Some points, each followed by its number:
  -0.76  -0.51  -0.11  -0.58   0.81   0.19   0.18   0.32  -0.51   1.02   0.10   1.36  -0.62   1.55   0.87  -1.56   1.13   0.48  -1.41   1.50   0.26   0.11 0
   0.09  -0.19   0.69   1.63  -0.48   0.70  -0.52  -0.33  -1.71   1.07   1.12  -0.19   1.14   1.45  -0.12  -0.69   0.48   1.47  -1.84   0.03  -1.24   0.86 1
  -0.22  -0.93   1.21   1.50  -0.74   1.09  -0.13  -0.07  -1.54   0.28  -0.10   0.90  -0.86   1.49   1.32  -0.51  -0.48   1.73  -1.67   1.12  -0.76   1.42 2
   1.83  -1.84  -0.70   1.41   0.26  -0.35  -2.00  -1.42   0.98  -0.19  -0.14  -1.80  -0.95  -0.77  -0.64   0.49  -0.08   0.30  -0.02  -0.58   0.72  -0.36 3
  -0.20   0.91   0.56  -0.15  -0.10   0.28   1.09   0.29   0.26   1.20   0.23   1.32  -0.68   0.71  -0.47  -0.59   0.59  -0.38  -0.68   1.16   1.49   1.38 4
   0.39  -1.24  -1.66   0.50   1.05   1.48   0.21  -0.11  -1.50   0.24   0.25   0.03  -0.38   1.01   0.80  -0.25  -0.56   1.56  -1.71  -0.41  -1.33  -0.49 5
   1.05  -1.42  -0.22  -0.64  -0.06  -0.30   0.64  -1.78   0.65   0.90   0.89  -0.99   0.66  -0.19   0.91   0.01  -1.02  -0.54   0.31  -0.66   0.01  -0.58 6
  -1.22   1.42   0.43  -1.46   1.00   0.74  -0.96  -0.81  -1.41   1.67   0.08  -0.97   0.18   1.06  -0.42  -0.78  -0.43   0.73  -0.58   0.12  -0.37  -1.06 7
  -0.46   1.58   1.22  -0.56  -1.81  -1.46  -1.61   1.79   0.80  -1.55  -1.55  -1.34   0.71  -0.86   1.56   1.56  -0.78  -1.52   1.84  -1.06   1.99  -1.66 8
   0.20  -0.59  -1.24  -0.61   1.33   1.65   0.03  -0.37  -1.18   0.15   0.77   0.65  -0.21   1.02   1.20  -1.13   0.15   1.12  -0.88  -0.25  -1.07   1.40 9
   0.84   1.30   1.25   0.12   0.39  -0.64  -0.34   0.38   0.54  -0.92  -1.13   0.59  -0.93  -0.13  -1.82   0.95   0.97  -1.57   0.84   0.45  -0.10  -1.23 10
  -1.26   0.03   0.56   1.89  -0.95  -1.78  -1.52   1.63   0.94  -1.72  -1.66   0.38   1.05  -1.72   0.28   1.88  -1.52  -0.83   1.81  -1.45  -0.72  -1.75 11
  -0.64  -0.38   1.18   0.75  -0.59   0.16   0.62   1.28  -0.04  -0.47  -0.25   1.45  -0.82   0.42  -0.50  -0.54   1.00  -0.31  -0.23   0.89   0.53   0.62 12
  -0.84   0.45   1.84  -0.85  -1.31  -1.14  -0.92   1.78   0.65  -1.39  -1.25   0.68  -0.76  -1.72  -1.33   1.32   0.40  -0.78   1.32  -0.40   1.23  -0.99 13
  -0.91  -1.06  -1.83   0.24   1.39   1.91   0.95  -0.59  -1.11   0.37   1.47  -0.41   0.14   0.27   0.36  -0.21  -0.82   0.95  -0.54  -0.14  -1.07   0.94 14
  -0.45  -1.38  -0.52  -0.91   0.17   0.61   1.34  -1.48  -0.59   0.68   1.71  -1.30   0.42  -0.42  -0.34  -1.01  -0.02   0.48   0.10   0.00  -1.39  -0.05 15
  -0.62  -0.02  -0.96   0.94  -0.16   0.96   0.27  -0.76  -1.42   0.71   0.48   0.07   0.20   0.30   0.31  -1.14   0.15   1.29  -0.84  -0.39  -1.68   0.21 16
  -0.74  -0.45  -0.44  -0.94   1.13   0.09  -0.09   0.10  -0.58   1.33   0.12   1.25  -0.47   1.75   1.19  -1.69   1.09   0.60  -1.58   1.46   0.11  -0.14 17
   1.00   0.24  -0.79   0.28  -0.78  -0.78  -0.31  -0.94   1.50  -0.24  -0.27  -0.67   1.44  -0.72   0.67   0.75  -1.26   0.43   1.02   0.64   0.19   0.64 18
   1.28   1.22   0.82  -0.29  -0.55  -0.75   1.70   0.69   0.13  -0.51  -0.51   1.00  -1.37  -0.83  -1.24   0.18   1.38  -1.43   0.46  -1.28   0.64  -1.34 19
Which point above is nearest to each new point? Its number follows each.
  -0.82  -1.23  -0.43  -0.85   0.06   0.35   0.96  -1.26  -0.21   0.60   1.41  -0.90   0.55  -0.59   0.01  -0.61  -0.15   0.42   0.23   0.35  -1.20   0.36 -> 15
   1.22  -1.37  -0.14  -0.63  -0.08  -0.39   0.69  -1.85   0.55   1.11   1.25  -1.02   0.92   0.14   1.28  -0.04  -1.04  -0.40   0.46  -0.62  -0.28  -0.88 -> 6
  -1.24   0.01   0.08   1.14  -1.17  -1.81  -1.57   1.66   0.98  -1.74  -1.55   0.49   1.16  -1.65   0.14   1.85  -1.53  -1.08   1.82  -1.38  -0.17  -1.60 -> 11
   1.78   1.72   0.91  -0.07  -0.35  -1.04   1.74   1.02   0.29  -0.98  -1.10   0.85  -1.47  -1.33  -1.29   0.66   1.48  -1.79   0.94  -1.88   0.63  -1.36 -> 19
  -0.26  -0.63  -1.53   1.33  -1.48  -0.52   0.00  -1.11   1.46  -0.37  -1.40  -1.67   1.22  -0.38   0.54   0.83  -1.34  -0.57   1.15  -0.19   0.06   1.16 -> 18
  -0.93  -0.63   1.71   0.28  -0.87  -1.08  -1.08   1.35   1.14  -1.50  -1.07   0.84   0.79  -0.18  -0.83   1.57  -0.85  -0.54   1.15  -0.17   1.45   0.21 -> 13
  -1.91  -0.32   0.60  -1.63  -1.08  -1.61  -1.13  -0.37   2.02  -1.15  -1.01  -0.45   1.75  -0.16   0.49   1.31  -1.95   0.08   1.20  -1.14  -0.33   1.25 -> 18
   0.77   0.29  -0.49   1.29  -0.05   0.25   0.32  -1.09  -0.91   0.65   1.04  -0.27  -0.14  -0.13  -0.83  -1.75  -0.14   1.23  -0.58   0.97  -1.35   1.22 -> 16
  -0.70  -1.41  -0.57  -1.24   0.44   0.65   1.48  -1.46  -0.67   0.85   1.86  -1.28   0.35  -0.25  -0.07  -0.91   0.18   0.47   0.07   0.42  -1.50   0.12 -> 15
  -0.67  -0.97  -0.05  -1.15   0.08   0.31   0.99  -0.74  -0.45   0.38   1.17  -0.79  -0.02  -0.54  -0.46  -0.45   0.34   0.22   0.36   0.32  -0.97  -0.18 -> 15
   1.31  -0.71  -0.09  -0.61  -0.18  -0.50   0.37  -1.31   0.45   0.63   0.92  -0.41   0.46   0.03   0.90   0.21  -0.58  -0.74   0.65  -0.39  -0.02  -0.79 -> 6
  -0.12   0.50  -0.62   0.92  -0.66   0.54  -0.02  -0.19  -0.98   0.24   0.08   0.59   0.23  -0.23  -0.23  -0.63   0.14   0.67  -0.26  -0.47  -1.57  -0.54 -> 16
   1.43   1.63   1.17  -0.59   0.09  -0.22   0.48   0.63  -0.32  -0.28   1.73   0.42  -1.95  -0.46  -1.46   0.09   1.87  -0.53  -0.98  -1.67   0.50  -1.93 -> 19
   1.27   1.00   0.44   0.33  -0.54  -0.43   1.75   0.46   0.25  -0.58  -0.66   0.34  -1.20  -1.46  -1.17   0.40   1.05  -1.67   0.71  -1.75   0.17  -0.93 -> 19
  -0.84  -0.34  -0.88   0.92  -0.34  -0.91  -1.33   1.23   1.01  -1.15  -0.99   0.90   1.62   0.39   0.07   1.43  -1.39   0.16   1.02  -0.09   1.37   1.11 -> 18
  -0.78   0.63  -0.96  -0.41  -0.65  -0.65  -0.57  -1.07   1.68  -0.46  -0.92  -0.62   0.96  -0.20   1.80   1.01  -1.61  -0.49   0.33   0.81   1.98   1.64 -> 18
  -1.04   1.50   1.26  -1.07  -1.87  -1.65  -1.92   1.89   0.85  -1.63  -1.49  -1.75   1.27  -0.94   1.71   1.66  -1.17  -1.57   1.89  -1.32   2.06  -1.80 -> 8
  -0.21   0.03  -0.95   0.75   0.07   0.78   0.07  -0.57  -1.49   0.86   0.67   0.21   0.29   0.48   0.42  -0.99   0.32   1.22  -0.94   0.03  -1.36  -0.50 -> 16
   1.52   1.89   1.47  -0.11   0.96  -0.43   0.08   0.19   0.33  -0.89  -1.27   1.03  -1.34   0.10  -1.85   0.92   1.52  -1.70   0.72   0.38  -0.59  -1.40 -> 10
   0.61   1.46  -1.79   1.59   0.35   0.00  -0.70  -1.03  -0.15   0.59   0.95  -0.36  -0.12   0.19   0.88  -0.12  -0.65   0.56   0.50  -1.84  -0.81   1.38 -> 16
   0.75  -0.12  -0.62   0.36  -0.34  -0.37   0.02  -1.07   1.08   0.10   0.13  -0.53   1.26  -0.49   0.19   0.38  -0.99   0.42   0.85   0.18  -0.17   0.66 -> 18
  -1.39   0.76   0.30  -1.80  -1.74  -1.17  -1.31   1.67   1.42  -0.72  -1.18   0.46  -0.52  -0.07  -1.72   0.96  -0.91  -0.31   0.98  -0.75   0.59  -0.97 -> 13
  -0.04  -1.02  -1.35  -0.76   1.70   1.83  -0.39  -0.68  -1.67   0.33   0.60   0.33   0.22   0.93   1.36  -1.43  -0.26   1.51  -0.93  -0.67  -1.63   1.68 -> 9
